Each row has a name. After each piece below comes the name of the row it's from, unless a question asks for something else. Each question is about the rows just above it.

z770: 1, -1, -17, -23, 18, 2, -8, -44, 21, 45, 24, 38, -17, -8, -43, -8, 42, -10, 50, 3, 18, 29, 69, -54, -29, -24, -10, -23, -14, 20, -53, 69, 5, -4, -29
z422: -28, -14, 77, -5, -3, -100, -38, -79, -61, -44, 27, 21, 37, 32, -15, 83, 20, -16, -92, 21, 13, -91, -17, 46, -54, 70, -101, -11, -22, 63, -8, -8, -82, 13, -13
z532: 45, 38, 69, -17, -14, 5, -17, -54, -24, 20, 3, 69, -8, -29, 50, -1, 18, -53, 1, -23, 42, -10, -8, -43, -29, 2, -23, -4, -44, -10, 21, 29, 24, 19, -8
Put -54, -53, -44, -43, -29, -29, -24, -23, -23, -17, -17, -14, -10, -10, -8, -8, -8, -4, -1, 1, 2, 3, 5, 18, 18, 20, 21, 24, 29, 38, 42, 45, 50, 69, 69 back in order: which row is it?
z770
Put -8, 19, 24, 29, 21, -10, -44, -4, -23, 2, -29, -43, -8, -10, 42, -23, 1, -53, 18, -1, 50, -29, -8, 69, 3, 20, -24, -54, -17, 5, -14, -17, 69, 38, 45 back in order: which row is it?
z532
z422 without one entry, shuffled: -11, -5, 21, -17, -8, 13, -14, -79, -54, -8, 63, -15, -22, 83, -100, 32, 27, -13, -38, -3, 37, -44, -61, -101, 77, -82, -16, 21, 20, 13, 46, -91, -28, 70. Gone:
-92

z841: -54, -65, -47, -39, 74, 69, 90, 110, 87, 88, 2
z887: 88, 2, 69, -54, 89, 74, -47, 87, -65, 110, -39
z451: 46, 24, 57, 35, 11, 26, 10, -6, 25, 66, 17
69, 74, 2, 88, -47, -54, 110, 87, -39, 89, -65 is which row reordered?
z887
Put -65, -54, -47, -39, 2, 69, 74, 87, 88, 89, 110 back in order: which row is it?
z887
-65, -47, 2, -54, 110, -39, 88, 69, 74, 87, 90 is which row reordered?
z841

z922: -16, 1, 95, 5, -50, -6, -38, 44
z452: -37, -16, 44, 95, -50, -6, 2, 5
z417: -16, 44, 1, 5, 95, -50, -6, -37
Put -38, 44, -16, 1, 95, 5, -50, -6 back in order: which row is it?
z922
44, -16, 1, 95, 5, -50, -6, -38 is which row reordered?
z922
Which row holds these entries in another order? 44, -38, -6, -50, 5, 95, 1, -16
z922
Shuffled z417 with one entry gone: -6, -50, 1, -37, -16, 5, 95, missing
44
-50, -37, -16, -6, 2, 5, 44, 95 is which row reordered?
z452
95, -50, -6, -37, -16, 44, 1, 5 is which row reordered?
z417

z454: -7, 18, 5, 7, -13, 13, -61, -11, 20, 23
z593: 12, -5, -35, -9, 35, 4, 17, -7, 12, 3
z274: 1, -3, -50, -51, -21, 4, 6, 30, 23, 43
z165: 4, 91, 50, 19, -29, -61, 2, 2, -75, -24
z843: -10, 2, 8, 7, 29, -1, -9, -8, 34, -2
Which entry of z843 is missing from -2, 34, -1, 29, 7, -8, -9, 8, 2?
-10
Which entry of z843 is missing from 2, 29, -2, 34, 8, -8, -10, -9, 7?
-1

z220: -2, -50, 25, 68, 35, -66, 44
z184: 12, 63, -43, -52, -6, -23, 47
z205: -38, -65, 55, -2, 16, -7, -17
z940: -19, -70, 19, 93, -7, -14, -82
z774: 11, -46, 34, 79, -31, 36, -94
z365: -2, -50, 25, 68, -2, 14, -57
z409: -5, -38, 13, 61, -15, 5, -60
z585: -34, -1, 2, -66, 33, -39, 65
z830: 5, 58, -51, -42, -10, -41, 37
z979: -4, 65, -48, -72, -6, -41, 59
-66, 33, -39, 65, -34, -1, 2 is which row reordered?
z585
59, -4, 65, -48, -72, -6, -41 is which row reordered?
z979
Put -43, 63, 12, -52, 47, -6, -23 back in order: which row is it?
z184

z668: -4, -64, 104, -65
z418: -7, -2, 4, 7
z888: -13, 105, -65, -4
Which row holds these entries in another order? -65, -64, -4, 104
z668
-65, 104, -64, -4 is which row reordered?
z668
Which entry of z668 is missing from 104, -64, -4?
-65

